One turning vector, and how many steps it has turned:
The counts run from 0 to 235.
[ 24  16 -26 -16 -25   2   4  -8  40  23 -15 -28  17 -65  35  25  25 -48
   8 -48  -8  -7 -20  31  -6 -11  13 -12 -23 -26  24  39  40 -16]
59
[ 50 -35   3  15 -32 -31 -32 -31  -4   3  -8   7  -8  -5  -7 -16 -14  27
  40  31  27  54  23  25  10 -37 -59 -14 -23  48   2 -11  41  -7]
147
[-13   9 -29 -34  -1 -13 -14  29   3  -5  55  17  35 -28  47  58  35 -43
 -20 -44 -26 -17  36   8  -1 -42 -18 -20   4  15   7  -2 -30 -10]
71
[  8  16  -8 -28  -7  18  57 -31  11 -53 -21   5 -42  11   9  25  17 -28
 -48 -39   0 -29   1  13  12  -4  50  -9 -10 -47 -23  57   9  -5]
204
[ 12 -36  55  -3 -29  13   2  -3 -21  15  22   1 -55  29 -27 -12 -27  13
  -3  49  43 -37   2 -17  17  75   6   3  10 -20  21 -15  16   7]
116
[-16 -27 -40  -6  35  57   2 -28 -10 -20 -12 -25  -2  19   5 -68  22  17
 -18  21  38 -21   6   5 -11  -6 -35   2  26  34   4 -47 -35  15]
124
[-21  18  21  -6   9 -20  33  14   9 -12 -13  56 -29 -39  -4  30 -64 -28
 -45 -23 -38 -34  19 -45   7  19 -17 -46  19   8 -19 -11  22  -6]
217
[-21  30  20   4   3 -47   1  47  27  34  -2   5  11 -10  -1 -23 -37  27
  63 -27  23  26 -29 -37 -23 -36 -27  29  -5  -8  -6 -16 -15 -26]
50
[-41  55 -38 -28  24  40  22 -12  -4 -21  -4   8  20  28  12  14  56  -1
 -22  -9  -6  -4  22  -3   2   4  51  37   5 -36 -17  25 -35  17]
83
[ 18 -27   1 -14 -29  -8  14  50  36  -4  28 -13  15  27  -9 -23   2  12
  60 -30 -19   6  15  34 -17   9  39  47  59 -16  22  17  37  32]
156
[ 22  11 -15  18  16  -3   2  -1  28  34  -4 -48  76 -20  30  -8  26   4
  23   3  10  16 -21  -8 -18  -9  -1  48 -17 -47   8  11 -34 -31]
172
[ -6  22 -31 -19   5 -14  36  18  38 -18  -5 -29  52   6  12 -36   9   7
  40 -44 -13   7  -2  35  -9 -11  12  66  22 -57   8   1   5  30]
47
[ 33 -25 -11  -5  -8 -22  25 -26  13  22  -6 -29 -21   1  20 -39 -16  31
  18 -32  66  29 -30  16 -25 -50 -35   2 -30   2 -21  21  16 -51]
165
[  3   1 -43 -18  21  -2  22  39  46  -6  29 -38  -9  26   5 -20 -14   4
   5 -65 -17  18  -6  53 -35 -36   4  -7  27  35  -9  39   2   1]
162
[ 15   9 -16  -4  12 -16  37  54  43  13  -7 -31   4   5  15  14 -37 -16
   7 -93 -41  -1 -31  16 -13 -31  -9 -28   0   7   1  20 -19 -22]
54
[-13  -6   9  23 -13   1 -21  22  39  28  27   3  -7   9   3 -39 -12  38
  67 -10  47  31  16 -12 -58 -38 -10  32  35  40  -9  -5  -9 -37]
159
[ -7  54 -18   7  21  33  -5  10 -12  14 -12  30 -22  14 -61   3 -57   4
 -35  21 -49 -15  21 -32  37  18  36 -18  37  -3  13  -4 -13   4]
103
[-12  -6  19  22  19 -29   4  51  -1  54   3  26  35 -27   6   7 -40  34
  29 -43   6  -1 -42 -49  12 -27   7  17  -3 -36  26 -11  20 -47]
176
[-33 -23  11  49  17  13 -45  37  -4  31 -26  15  10   6 -42 -17 -24  17
  41  39 -23  37 -13 -26   0   1   3 -12  28  66  -6 -19  28 -11]
140
[ -9 -15 -16 -45  -2   9  17  25  -7 -40  17   0 -27   9  -6 -29 -16 -21
 -21 -15 -26 -71  23  18  18  12 -24 -20  21   7  20 -58 -21  54]
234
[ 10  32 -37 -17  19  -5  -6  34 -14  21  33  12  39 -19  -9  16  -5  -2
 -10 -52 -39 -20  -1   0  67 -35  44  27  15 -54  33  14   3  10]
66
[-27  -9   8  27   5 -11  -2  27   3  57   1  27  48 -40  28   6  -4  22
  35 -31  19  -3 -19 -55  -2 -48 -13  14  -9 -17  19 -21   7 -54]
177
[ 40 -28   0   0 -37 -23 -36 -39   9 -10  -8  -6  21 -19   6 -10  13 -10
  43  32  12  51  40  50  -8 -24 -56  -8  -9  41  15  -2  27  11]
148
[ -4  16 -16 -42  11 -24 -11  53  -2  10  62  22   2  -1  20  70  12 -31
 -30 -56 -34 -14  19   2  17 -26   2 -25  -7   8   4  23 -20  -4]
72
[ 46 -24  -9  17  26 -14 -44   6 -14 -12 -12 -46   7  11 -38   8  -7 -20
  -3  23 -56  27 -28  66  27  15  20  -3   3  17   2  36  19  32]
24
[ 11  37  15 -22  10 -68  14  27  26  39   9 -40  -3 -33  -5   3 -20  -7
   9 -15   2  11 -71  22  -9  -4  10  25 -21 -16 -19  62  19   5]
169
[-13  37 -21 -30  -5  20 -17  13 -10 -10  40   6  44   6  14  61  63 -12
   6   0 -18  12  35  15  13 -13  35  49 -16 -42  21  13 -47   7]
191
[-15  57 -29   6   4  56  -5 -22  22  -4 -34  22  18 -27 -16   0   4 -38
 -29  38 -45 -11  43 -25 -10  37  33  -1  27 -12  15  -4  -8  16]
101
[  9 -41  10   8 -37 -12   4 -29  12   6   7 -17 -16   7  31  -6   7  28
  38  -8  69  45  27  26 -33 -15 -48  11  -9  18 -19  34  52 -37]
39
[-10   1 -42 -13   5  20  12  16  58   3  23 -32   6   8  25 -33  16   0
  26 -51   2  23   9  38 -59 -32  -5  11  35  34 -12  22 -21 -13]
161
[-11 -28  26   7  10 -30 -17 -30 -22 -13 -38 -24 -15 -16   5 -39  15   1
 -11  51  45 -10 -44   2 -12   8 -65 -16 -26  50 -36 -23   1  14]
129
[ -1  -4 -16  -3 -23  37  19 -41  -4 -44 -18   7 -29  23  32  20  36 -12
 -45 -22  46  10  24   6 -17 -28   8  -4 -35  -8 -26  31 -47 -62]
202
[-29   8 -39  -3  10  18   6  29  31  19   6   3  55 -52  49  27  26 -28
  19 -67 -33   4   3   3 -26 -41 -16  -9  11  20  23   5   9 -30]
179
[-13   8  12   9 -16  26  -8 -21 -20 -29   0  27 -53  23  22  31  16  -5
 -24 -19  58  13  13 -23 -27 -25   8 -15 -47  13 -39  32 -53 -67]
201
[ -8  35  16  29  41 -10  13   6  -3 -12 -11  34  11  17 -28  -6 -54  22
 -40  10 -17 -24  -3 -70  30  -1  19  12  10 -43 -33  -2 -51 -24]
212
[ 12 -36 -62  20  24  32  -7  -7   8 -14 -27 -25  32  17  -9 -21  12   3
   5 -15 -55  33  29  41  11 -24 -29 -29  34  62  13 -16  16  13]
143
[-21  31  22 -13   6 -58  18  64  24  13   1   4  12  -5 -13 -24 -43  22
  52 -40  -8  16 -43 -16  -6 -32   5  40  15 -29 -10   2  11   3]
49
[ 28  -1 -19   5 -28  11  11 -28  30  23 -36 -20  27 -64  45  19  24 -29
  15 -43  25   9 -22  12 -17 -29  -2 -14 -39 -23  37  15  26 -45]
58
[ 18  21 -35 -22   6  17  15 -37  12 -42   9  35   0 -34  -2 -30 -22 -15
 -39   8 -24 -39  64   8  19  -7 -32 -23  26   6  35 -44   0  33]
107
